R: several groups of rows, each row roughly a mix of its group's hidden directions; one row fits no group:
R (85 x 17):
[[ 18  32  11 -40 -11   8   2  41  40  -1 -17 -12 -15  12 -27   7  16]
 [ 20  -3  18 -17   8  22  34  31  25  14   0 -35 -39  30 -14  12   1]
 [ -3 -16  14  21  28  21  34   8 -22   5 -22  12   3 -51  -5 -35   7]
 [-31  -5  -5 -13 -25   4 -43 -29  38  -8  41  10  14  -2  -5   6 -17]
 [ -2 -15   8 -16 -20  16 -31  -4  45  13  32 -21 -16  37 -20  24  -6]
 [ -1  17 -23  -4 -21  41  13  32  -8 -26  -8 -12  31 -16 -43   6  14]
 [  3   8   5  21  10  34  44  20 -23  -8 -27 -20  12 -35 -13 -18  25]
 [ -6 -32  -3  17 -29  -7 -60 -31   4   5  14   3  23  24  -8  16   1]
 [ 33  25   6  -4  14 -31   0  35   0  12 -39 -14  -6  42  15   6  17]
 [ -5  27 -25   3 -38  21  -8  11 -11 -34 -11 -11  39  -4 -31  20  21]
 [ 14  57  -8  -1  39 -20   2  15 -16  10 -17  28 -12 -23   9  -9  22]
 [-13   9 -10   1 -18 -38 -58 -18  13  -7  -2  19  37  14  21   2  -5]
 [-23 -15 -18   3 -25  15 -42 -38  -4  -7  39  22  21 -22 -15   5  -4]
 [ -7 -29  -4  56  15  23  18 -19 -45   3   1 -13  15 -17   2 -10  10]
 [  1  29   4  14  -5  27  46  21 -15 -22 -32 -27  13 -23 -12  -2  27]
 [ 15  25  -7 -17 -14  42  15  37  11  -7  -5 -26  -2   4 -43  17  24]
 [ -8 -51  34  24  -5  -9  25  -4  10  -6 -31 -29  -1  26  15  -6 -19]
 [-27 -14 -25  12 -34  21  -8 -29  -7 -27  45 -16  16   7 -14  22 -12]
 [ -6  11 -27 -11 -24  39  12  30  -8 -29  -2  -8  40 -19 -36   3   3]
 [  2  23  22 -50 -13  14   0  19  52   2   0   4 -17 -26 -17 -12   9]
 [ 13   4  25   4  26  14  30  20  -9  14 -43  11  -4 -44  -1 -31  18]
 [-18 -33   2 -23  -5  -8 -33 -12  40  11  35  12   5  11  11  -9 -40]
 [-24 -30  -9  -3 -19  25   5 -29  11  -5  60 -17 -11   7  -3  14 -26]
 [  5  36 -12   4 -27 -36 -40  -9  -5 -17 -22   1  22  28   8  26  22]
 [-12  -3   5  26  -8 -39 -32 -53  -9  -1  14   4 -10  23  29  17   3]
 [ -5  32 -11  22 -29   1 -12  -9 -25 -29 -31  -1  37 -17 -13  13  36]
 [-12   5  20  21 -15  51  27  -4  12  -8  -2 -41  -1 -24 -22   1  29]
 [  4 -20  25 -15  30  11  32  13   4  21 -15  17  -5 -43  17 -40 -14]
 [  5 -28  -4 -27   4 -20 -41   8  32  21  24  16  -7  36   0   2 -31]
 [  2  11  -7  50   3   6  24 -20 -54 -13 -17 -15   4  -2   5  15  27]
 [ 10   5   0 -15   1  27  22  61  26  -4 -23 -29  16  13 -25  -7   1]
 [  2  25 -15  17   9 -25  26 -12 -54 -19 -25  20  10 -22  26  -3   8]
 [-25 -23   8  15 -19  -5 -12 -61   1  -3  41  -5 -10   1  24  11 -14]
 [-13 -19  16 -21 -17  20  -6  -3  55   4  32 -25 -20  27 -13  15 -18]
 [  9  10   1 -11   0 -53 -38 -10  14  10   1   7 -10  47  28  15  -8]
 [ -6 -12   1  54  10  19  23 -27 -47  -1  -4 -13   7 -24   4  -3  22]
 [-16   7   5 -43 -14  19  24  15  49 -11  30 -23 -12   6   0   2 -27]
 [  4  -9   0 -35   2 -34 -42 -11  26  19  23  35 -18  15  10   1 -22]
 [-29 -18 -12 -10 -24  34 -10 -29   9 -12  49  10   7 -31 -19   2 -15]
 [  3 -16  10 -16   6   3  -1  -9  29  22  43 -18 -47  36   3  18 -17]
 [ -9 -27   6 -28   6 -16 -31 -17  25  19  32  36  -6 -17  14 -21 -30]
 [-23  -3 -17   6 -11  -9  11 -17 -31 -28  -3  23  40 -43  20 -24 -14]
 [-20 -40   0  13  13  39  32 -11  -8   1  31  -2  -7 -35  -9 -21 -21]
 [-20 -32  24   8 -11   3 -34 -27  48   9  20 -11 -14  27 -10  14 -13]
 [ -3  30 -17   6 -30 -28 -31  -6 -15 -27 -30  10  45   4   7  12  17]
 [-18 -29   5 -21  -8  -8 -36 -20  42  12  38  14  -2   9  10  -4 -33]
 [  9 -20   4  21  -5  32  -8  20  20  12   6 -43  -4  44 -33  20  12]
 [  5  32  25 -24 -25  20  -3   1  43  -1   2 -19 -30  -4 -27  16  31]
 [  6  32  33  15 -16   8   3 -27  -8  -2 -39  -4  -1 -33   7   4  47]
 [  8  27  -1 -14 -28  -7 -26 -10  23  -2  15 -23 -17  46  -4  42  15]
 [ 24  37 -27   2  20  11   0   9 -44  13   3  27  -7 -30 -18   1  32]
 [ 26  14  15 -18  12   8  23  37  24  17 -10 -30 -36  36  -9  13   8]
 [ 27 -12  18  -2  10  24  20  23  12  24  -1 -30 -43  33 -25  18  12]
 [-13 -35   7 -19   9  27   7  31  35  10  11  -3  23 -21  -8 -38 -28]
 [ -6  18  15 -23  -3 -19 -23  11  62   5   5 -15 -12  40  11  11 -12]
 [ 17 -12  10 -22  30  30  32  41  19  25   8 -11 -33   0 -21 -11  -9]
 [ 17  47  -7   1 -20   3 -11  22  -5 -15 -36 -13  14  12 -26  22  41]
 [-14 -26  22  13  15 -22   5 -35 -12   9  -7  25   4 -34  42 -30 -17]
 [ 23  29  -6  -3  27   0  48  32 -34   0 -27   3 -11 -20   7 -14  14]
 [-26 -18   4 -10  -8  42   8 -21  26  -2  48  -2 -22 -25 -25   4 -15]
 [ -2 -13   4 -17  -6  48  14   1  23  10  42 -16 -37  -1 -35  14  -3]
 [-44   5   6 -16 -10 -10 -13 -22  47 -19  26  11  11 -18  17 -11 -32]
 [ 12  21  -5 -36  -4   2  13  60  32  -9 -23 -14  10  22 -16   1  -6]
 [ -1 -33  20  -2   0  47  -6  16  41  22  18 -24  -5  -6 -32 -15   3]
 [ -6  -6 -15  -3   6 -50 -25   2 -10  -8 -18  33  37   4  32 -19 -25]
 [ -7  18  18 -14  26   8  63  22  15  -8  -9 -10 -28 -22  11 -17 -13]
 [-12  -3  10  15  -8 -46 -31 -50  -5   0   4  13  -2  14  42   6  -5]
 [  0   8   5 -15 -24 -15 -39 -23  32   4  23  -5 -24  42  -6  36   3]
 [ -1 -12  -5  21  11  13  45  -3 -51 -12 -16  11   7 -44   2 -20   2]
 [ -7 -27  22   5  18 -29  -8 -39   8  24  24   8 -33  11  38  -6 -21]
 [-24 -27  16  25  -2  -8   0 -59 -14   0  19  10  -2 -27  32 -12 -11]
 [  9  32   2  14 -20  23   3  17   0 -19 -37 -20   7   2 -38  24  40]
 [-16 -39   2  10  25 -26   1 -20 -11   8  10  27   6 -16  35 -31 -36]
 [ 29  -5  22  15  28  12  18  19   0  29 -19 -19 -46  25 -19  11  21]
 [  1  10   3   2   6  33  45  42  -2 -12 -28 -22  22 -26 -15 -21  10]
 [-16  23 -15  10 -44  20  -8 -19 -15 -35  -5 -12  38 -18 -16  19  24]
 [  1  -2  17 -13  -8  47  16  36  40   3  -4 -33   2  -7 -34  -8  11]
 [ -4  -9   1  57  -6  19   4 -35 -32  -2   5 -31  -3  13  -6  24  25]
 [-17 -34 -15  10  -6 -14 -28 -12  11   0  26  -8  19  48  14  16 -38]
 [-21 -16  -3 -23   4 -23 -13 -20   9  -1  21  38  14 -26  31 -26 -40]
 [-27 -27 -12   7 -34 -12 -24 -29  -6 -24   8   9  49 -10  16  -7 -21]
 [-11   6 -16   9   9   9  30  -9 -43 -17  -1  26  15 -57   6 -22  -1]
 [ -3 -37   0  19   5 -13 -42 -44  -6  24  35  14 -17  18   7   9  -9]
 [  7  36  15  19 -15  23  21 -14 -13 -10 -16 -23 -22 -17 -19  18  50]
 [-14  23   1  -3  -3 -44 -54 -13  32  -1  -5  17  21  18  24   1  -5]]
which group is each row in? (one row of each group first):
[  1  34  -8  24  -1 -20  22 -27 -53 -20 -21  11  -1 -18  20  10  22]
F
[  0 -23  -6 -17  21  23  31  39  -4   3  -9  16  18 -36  -8 -38 -24]
U
[-13 -14   4  -1 -24 -15 -58 -22  38   3  17  -3  14  34   0  14  -9]
N

[ -5 -21  12 -16  -9  42  13  -1  34   7  37 -24 -33   9 -29  15 -10]
N
[  5 -20  -3  43  24  -1   7 -31 -54  13   0  16  -1 -26  11 -13  13]
F
[ -2   1  25 -17   5   3  -7  10  60  14  12 -24 -34  37  -7  15  -7]
N
[-17 -20  -1   3  14  -8   3 -27 -20   4  13  35  11 -51  27 -34 -19]
F
[-12 -22  -6   6  16 -40 -11  -8 -16  -3 -12  35  30 -15  35 -31 -28]
U
[  7 -21  37  -7  33  10  28  -6  14  35   5   2 -42 -20  17 -22  -8]
U
[  1 -13 -19 -34  -7  11  -3  23  29   3  44 -14 -13  39 -12  16 -30]
U
[ 14   1  18  -3  11  38  24  11  18  21  17 -29 -50   8 -28  14  16]
U
[ -5  -9 -20  28  -8  -8 -42 -33 -38  -2   0  33  31 -22  -3  -2  13]
N
